Here is a table of points, one per row:
[ 0.91  1.57 -0.82 -0.58 -1.29  0.64  0.63  0.83 -1.09  0.4  -0.64 -0.01
  0.81 -1.34 -0.78 -1.15 -1.    0.77 -0.9   1.47  0.06  0.15 -0.53 -0.99]
[ 0.98 -1.05  1.3  -0.21 -0.6  -0.22 -1.98  1.4  -0.79  0.5   0.42 -0.89
 -0.31  0.87 -1.33 -0.03 -0.5  -0.62  0.93  0.96  1.69 -0.45  0.35  0.83]
[-0.16 -0.58 -1.25 -0.3   0.96  1.39  0.49 -0.06 -0.94  0.52  0.04  0.11
 -1.31  0.75  1.55 -0.08  1.51  0.22  1.54  0.13  1.43  0.23  0.18 -0.7 ]
[ 0.13 -0.52 -0.33 -2.22  0.3  -1.34 -1.39  0.7  -1.16 -0.46  0.84 -0.59
  1.05 -0.98  0.87  0.67 -0.2   0.43  0.79 -0.51 -0.17 -0.87 -0.37 -0.47]
[ 0.7   0.03  0.03 -0.45  1.62 -1.48  1.08  0.34  0.54  1.    1.22 -1.89
  1.39 -0.22  0.54 -0.82 -1.8  -1.54  0.95 -0.48 -0.42  0.86  0.39  0.81]
[ 1.48 -0.6  -3.05  0.07  0.61 -0.22  0.35 -0.28  1.81  0.48  1.73  1.31
 -0.38  0.19  0.76 -0.47 -0.49  1.01  0.16  1.03  1.1  -2.26 -1.37  0.21]
[ 2.08 -0.4   1.27  0.56  0.62 -0.66  0.55  0.61  1.46  0.92  0.53  1.4
 -1.08 -0.76 -0.24 -1.15 -0.15  1.54  1.67  1.69 -2.62  1.49 -0.48 -0.31]
[-0.29 -0.42  0.73  1.79 -2.52 -0.47  0.24  1.85  0.14 -0.11  1.06  0.05
  1.47 -2.21  0.84  2.75  1.46 -0.54 -0.8  -1.83 -1.38 -0.41 -0.16  0.88]
[-0.67  0.47  0.77  0.47 -0.87  0.71  1.36  0.93 -0.49 -0.3   0.3  -0.82
 -0.97  1.55  2.01  0.38 -0.57  0.61  0.76  0.03  0.7   1.5   0.89 -0.58]
[ 0.95  0.78 -1.04  0.67 -0.17 -0.46 -1.12  0.88 -1.21  1.03 -1.21 -0.66
 -0.97  0.23  0.35  0.98  0.57  0.39  1.6   1.31  1.12 -1.23 -1.02  0.25]
[ 0.19 -0.21  0.26 -0.33 -0.99 -0.78 -1.04 -2.26 -0.06  0.4  -0.36  0.31
  1.66  0.   -1.62  0.14 -0.16 -0.36  0.05 -0.37  0.14  1.26  0.23 -0.69]
[-1.93 -0.59 -0.02  0.59  1.39  0.03  0.7  -0.06 -0.63 -0.17 -1.4   0.31
 -0.4  -0.62  0.5  -1.77  0.24  0.51 -0.46  0.54 -0.32 -0.16  0.55 -0.25]
[-0.13 -0.23  0.59 -0.83  1.29 -0.81 -0.59  0.87 -0.72  1.56  1.42  0.13
 -0.25  1.58  1.96 -0.01  1.61 -0.64 -1.38  0.18  0.26  0.07  1.63  1.39]
[-0.18 -0.09 -1.37  0.94 -0.88 -0.3   0.64 -0.17 -0.2  -0.18 -0.49  1.48
  0.31  0.58 -0.84  1.64  1.04 -2.69 -0.42  1.05 -0.41  0.35 -0.02  1.47]
[ 0.5   0.58 -0.11 -0.99  0.09 -2.11  1.07 -0.04 -0.7   1.04 -0.41  1.04
 -0.69  0.6   0.06  1.26 -0.95  1.35  0.06  0.46 -2.3   1.47  1.35  2.59]
[-0.4   1.45 -0.12 -1.23  0.46 -1.08 -2.45 -1.32 -1.19  0.41 -0.43  0.08
  0.38 -0.42  1.09  0.69 -0.89 -1.95  0.05  0.91 -1.25 -0.49  0.38 -2.5 ]
[-1.86 -0.08  2.26 -0.25 -0.39  0.03  1.33 -0.21 -0.15  0.49 -2.23  1.15
 -0.72  0.81  2.15 -0.9   0.3  -0.46 -0.36  0.09  0.6   0.61 -1.87 -0.27]
[-1.02 -0.13  0.78 -0.63  1.77  2.04 -0.42  0.31 -1.85  1.59  0.49 -0.42
 -1.44 -0.49 -1.02 -0.41 -1.28  0.51 -0.41 -0.31 -2.74 -0.23 -0.77  0.72]
[-1.02  0.2  -1.1   1.19 -1.45  0.53 -0.4   0.7   1.84  1.14  0.05 -1.54
 -1.1   0.45 -1.07  0.07  1.48 -0.33 -1.2   0.33 -1.78 -0.99 -0.63 -0.78]
[ 1.42  0.66 -0.41  0.17  1.03  0.63  0.37 -0.02 -0.08 -0.07 -0.26 -0.73
  0.84 -1.    0.56  1.67  2.11 -0.18 -0.89 -0.65 -0.84 -0.4   2.42 -0.86]
[-0.2   0.74 -1.85 -1.03 -1.93  0.39  2.23 -0.59  0.89 -0.12  0.03 -0.66
 -1.29 -0.06  0.75  0.29 -0.38  0.82 -1.38 -1.84  0.96 -0.33 -0.47 -0.36]
[ 0.69 -1.04  0.55  1.91 -0.19  0.05 -0.48 -2.86 -0.73 -1.6  -0.62 -1.74
 -1.23  0.8   0.28  0.4  -0.03 -1.12 -1.41 -0.86 -0.79 -1.35 -0.67  0.13]
[ 1.09 -0.87 -1.63  1.11 -1.06 -0.49  0.19  0.91 -1.16  1.33  0.24  0.53
 -1.23 -0.15  0.33 -2.49 -1.33  0.47 -1.05 -1.14 -0.11  0.31  0.14 -1.21]
[-2.03  0.19 -1.33 -0.72 -1.43 -0.72 -0.11  1.    0.67 -0.61  1.04  0.59
 -1.71 -1.   -0.32 -0.76 -1.91  0.4   0.35 -0.96 -0.2   0.3   0.19  0.48]
[ 0.38  0.58 -0.83 -0.48 -0.97  1.49 -1.16 -1.21 -0.12 -0.68 -1.4   0.26
 -0.07 -1.92  1.97 -0.39 -1.15 -0.14  1.27 -0.14  1.22  0.33 -0.2   2.27]
[-1.49 -1.09  0.1   0.93 -0.57 -0.13 -1.69  0.16 -1.15 -0.77  0.01 -1.51
 -0.63 -1.06  0.15  0.36  1.71  0.69  0.   -0.24  0.4  -0.24  0.1   0.1 ]
[ 0.07 -2.45  1.36 -0.66  0.06  0.72  0.28 -0.57  1.47 -0.02 -1.64 -1.12
  0.21 -0.51 -0.22  1.12 -0.68  0.81 -0.57  0.59  0.78  1.42  0.43  0.35]
[ 0.37 -0.44  2.43  0.79 -2.04 -0.27  1.34  0.59 -0.53 -0.44  1.62  0.02
  1.72  0.46  0.62 -1.01 -1.05  1.24  0.49  0.6   0.72 -0.35 -0.63  0.92]
[ 0.71  2.92  0.94  0.45  1.2  -0.66 -0.87  0.34 -0.09 -0.56  0.03 -0.57
 -0.12 -0.78 -1.    0.26  1.92  0.8  -1.58 -1.03  1.08  0.82 -0.25  0.88]
[-1.2  -0.69  1.18 -1.91 -0.16  1.71  0.63 -0.82  0.71  2.44 -1.25  0.52
 -0.13  0.49 -1.21  0.45  0.24  0.57 -0.72  0.4  -0.74  0.36 -0.24 -0.25]
[ 0.18  0.52 -1.39 -0.75 -0.65  0.32  0.21  0.42  1.39 -1.22  0.94  1.06
  1.08 -0.51  0.78 -2.15  1.1  -0.64 -0.69 -0.85 -0.81  0.24 -2.44  0.5 ]
[-0.56 -0.94  1.16 -0.12  1.38  2.06  0.91 -0.72  0.24  1.21 -0.17  0.61
 -1.67 -1.09 -0.59  1.01 -0.51 -0.45  1.23 -0.53 -0.1  -0.97 -0.49  1.19]
[-0.24  0.76  0.02 -1.4   1.54 -1.07 -1.32 -0.64 -2.58 -1.58 -1.01  1.02
 -0.22 -0.55  0.56  0.51 -0.77  1.52 -1.33 -0.73  0.3  -0.17 -0.89  0.32]
[-0.24 -0.49 -0.03 -1.03 -0.34 -0.38 -0.35  2.67  1.91 -2.17  0.99  1.37
 -2.03  0.34 -0.28  1.43  0.82 -0.89 -0.3   1.4  -0.68 -1.48  1.7  -0.64]
[-0.36 -1.04 -0.32  0.73  1.03  1.45 -1.51  2.48  0.68  0.69  0.39  0.48
  0.78  2.18 -2.25  0.16 -0.1  -1.19 -0.42  0.21  0.03  0.58 -0.45  1.03]
[ 0.18 -0.73  0.67  1.34 -0.69  0.44  0.59 -0.98 -0.32 -1.76  0.97  1.88
  1.34 -1.67  0.61  0.91  0.98 -0.19 -0.33  0.65 -1.21 -0.25  1.44 -0.39]
[-0.26 -0.5   0.85 -0.63  0.65  0.65 -0.51  0.15 -0.47 -0.89 -0.66  0.25
 -0.05  0.38 -0.77 -0.8  -0.74  3.24  0.26 -1.15 -0.91 -1.02 -0.16 -0.14]
[-0.53 -0.06 -0.67  2.33 -0.94 -0.43 -2.03  1.28  0.88  0.71  1.    0.41
 -1.31  1.02  0.65  1.79  0.55 -0.15 -0.11  0.55  0.03  1.25  1.28  0.26]
[-1.13  1.19 -0.37  1.27 -0.43  1.33  2.86 -1.91 -0.77 -0.5   1.54 -0.47
 -0.74  0.44 -0.86  0.7  -1.84 -0.91  0.46 -0.17  0.41 -0.2   0.89 -0.86]
[-0.07  1.9   1.75  0.36 -0.19  0.02 -1.75 -1.63  0.12  0.38  1.93  0.
  0.37 -2.   -0.52  0.91 -0.4   0.09  0.65 -0.64  1.52  0.1   0.24 -1.61]
[ 0.44 -0.28 -0.51 -0.99 -0.51  0.13  0.82  0.71 -0.88  0.73  0.02  0.87
  1.35 -1.1  -0.26  0.38 -0.36 -0.69  0.66  0.76  0.36  0.32 -2.62 -1.3 ]
[-0.21  0.01  0.    0.54  0.87 -1.09  0.2   1.44  1.92  1.4  -1.66 -0.21
 -0.08 -0.05 -0.9   1.55  0.6   0.23 -0.1   0.13  1.41  0.28 -0.52 -0.66]
[ 0.13  0.55  0.69  2.37 -0.22 -1.29 -1.47  0.93  0.29 -2.21 -0.92  0.01
  0.55  0.13  0.53 -0.07 -0.47  0.23  0.12  0.64 -0.49 -0.22  1.51 -0.98]
[-1.05 -0.05  1.1  -1.09  0.33 -1.69  0.61 -0.12 -1.91 -1.05  0.39 -1.49
 -0.45  0.03 -1.44 -0.69  2.42 -0.44  1.36  0.5   0.22  1.64 -0.22 -0.91]
[-1.45  0.56  0.12 -0.65 -0.01 -0.04 -2.22 -2.15  0.4  -0.65  1.56 -0.69
 -0.84 -0.21 -0.66 -0.95  1.05 -0.36 -0.7   1.58 -0.21  0.64 -0.68  0.01]
[ 1.42  0.85  0.27 -1.8  -0.72  1.14 -0.28 -1.16  0.08 -1.16 -0.12  1.04
 -0.33 -0.34 -1.29  0.48  0.91  0.16  0.89  0.83  0.6   0.3   0.42 -0.86]
[ 0.6   0.61  0.96  1.41  0.86 -2.2   0.76 -0.88 -0.06 -0.25  0.06  0.76
  0.07 -1.41 -0.73 -0.48  0.56 -1.78  0.42 -1.    1.48 -0.79  2.15  0.27]
[-1.11 -1.55 -1.51 -1.14 -1.36 -0.91  0.43  0.1  -1.11 -1.73  0.14  1.26
 -0.4   1.48 -0.94  0.23 -0.67 -0.41  2.2  -0.56 -0.09 -1.61  0.28 -0.08]
There is one direction along which these points spread out most. Take the direction at right angles to it along which they spread out most. Then take the direction at right angles to both along which they spread out most. Go by this last direction. How many in every 100 of the points above lie lower along it than each point below? Round to a whole number. More than half of the points above lie lower than the first one.
[ 1.31 -0.14  1.47  0.97 -0.65 -2.11 -0.29 -0.9  -0.66  0.56  0.05 -0.56
 -1.45  0.65 -0.38 -0.85  1.18 -0.16 -0.74  0.1  -0.51 -0.95  0.   -0.44] 35
[-1.51  0.33  0.36 -0.5   0.51  0.85  0.32  0.13 -0.15  0.3   1.47  0.91
  1.2   0.49  0.43  0.03 -1.14  0.83  0.2  -0.35 -0.71  0.08  1.01 -1.1 ] 54
[-1.57  1.78  0.77  0.3   0.55  0.26 -0.26  0.18  1.59  0.3  -1.39 -0.23
  1.15 -0.1   0.17 -0.73 -0.27  0.34  2.21  0.69  0.07 -1.37  0.4   1.33] 35
[ 0.45  1.27  0.69 -0.19  1.43  0.42 -0.39  0.35 -1.05 -1.31  1.03  0.53
 -1.08  0.88 -0.4  -0.28  0.27 -1.52 -0.64  0.39  1.6   1.7  -0.3   0.09] 25
[ 0.6  -1.21  0.99 -1.03  1.37  0.46  0.89 -0.08  0.35  0.36  0.62 -0.91
 -0.98  0.16 -0.43 -1.03  1.    1.1  -0.9   0.06  1.17 -1.34 -0.35 -0.24] 25
[-1.27 -0.51 -0.49  0.   -0.48  0.65  0.43 -0.1  -0.13  0.18 -0.65 -0.09
  3.32  0.52  1.41 -1.99 -0.06  0.15 -0.27  1.82  0.85 -1.45  1.9  -0.53] 75
[-1.52  2.43 -0.04  0.96  0.7   0.05  1.54 -0.5  -0.22 -0.3   1.   -0.11
  0.96  2.6  -1.1   0.09 -1.45  0.6   1.73 -1.71 -0.39 -0.6   0.26 -0.79] 73
[ 1.05  0.66 -1.15 -2.32 -1.93  0.96  1.18  0.87 -0.51 -1.16 -0.16 -1.59
 -0.09 -0.27 -0.94 -0.52 -0.84 -0.1  -0.95 -1.03  0.61 -0.06  0.27  0.59] 88
[ 0.22 -0.24 -2.09 -1.64 -0.04 -1.44 -0.47 -2.04 -0.06  1.07 -0.65  0.22
  1.31 -0.41 -0.95 -0.27  0.35  1.04  1.   -1.36  1.22  1.19  0.28 -0.42] 71
[ 0.01 -2.22 -0.33  0.67  2.05  0.28  0.52  1.04  0.73 -0.63 -1.13 -0.53
  0.67  0.34 -0.68  2.21 -1.35 -0.7  -1.28 -0.69 -0.01  1.97 -1.42 -0.82] 19
[ 0.62 -0.71  0.4   1.09  1.03  0.91 -1.47  0.65 -1.92 -1.04  0.5   1.16
  0.03 -0.45 -0.06 -0.53  0.85  1.09  1.11 -1.62  0.12  0.63  0.57 -0.18] 40
[ 2.05  1.35 -0.26 -1.69  0.09  1.07 -0.98  0.73  1.27  0.17 -0.32  0.16
 -0.26  1.68  1.39 -0.88  0.39 -1.26  0.43 -1.92 -1.4   0.29  0.01 -1.56] 54
[ 0.63  0.93 -0.21  0.45  0.97  0.64  0.39 -0.38  0.23 -0.44 -1.56  0.75
  0.9   0.53 -0.5  -0.38 -0.12  0.97  0.    0.37 -0.74 -1.84 -0.78  1.64] 54
[ 0.38  0.01 -0.24  0.25  0.6  -1.29  1.27 -0.81  0.47 -0.98  0.81 -2.28
  0.72  0.63  1.93  0.83  0.2   1.07  1.62  1.89 -2.09  0.68 -1.17  0.66] 54
[ 0.34 -0.09  0.85 -1.03  0.02 -0.39  0.49  0.61 -0.25  0.43 -0.54 -0.14
  0.97 -1.55  0.96  0.17 -0.94 -1.01 -0.65 -1.46  1.7  -1.49 -1.57  0.1 ] 75
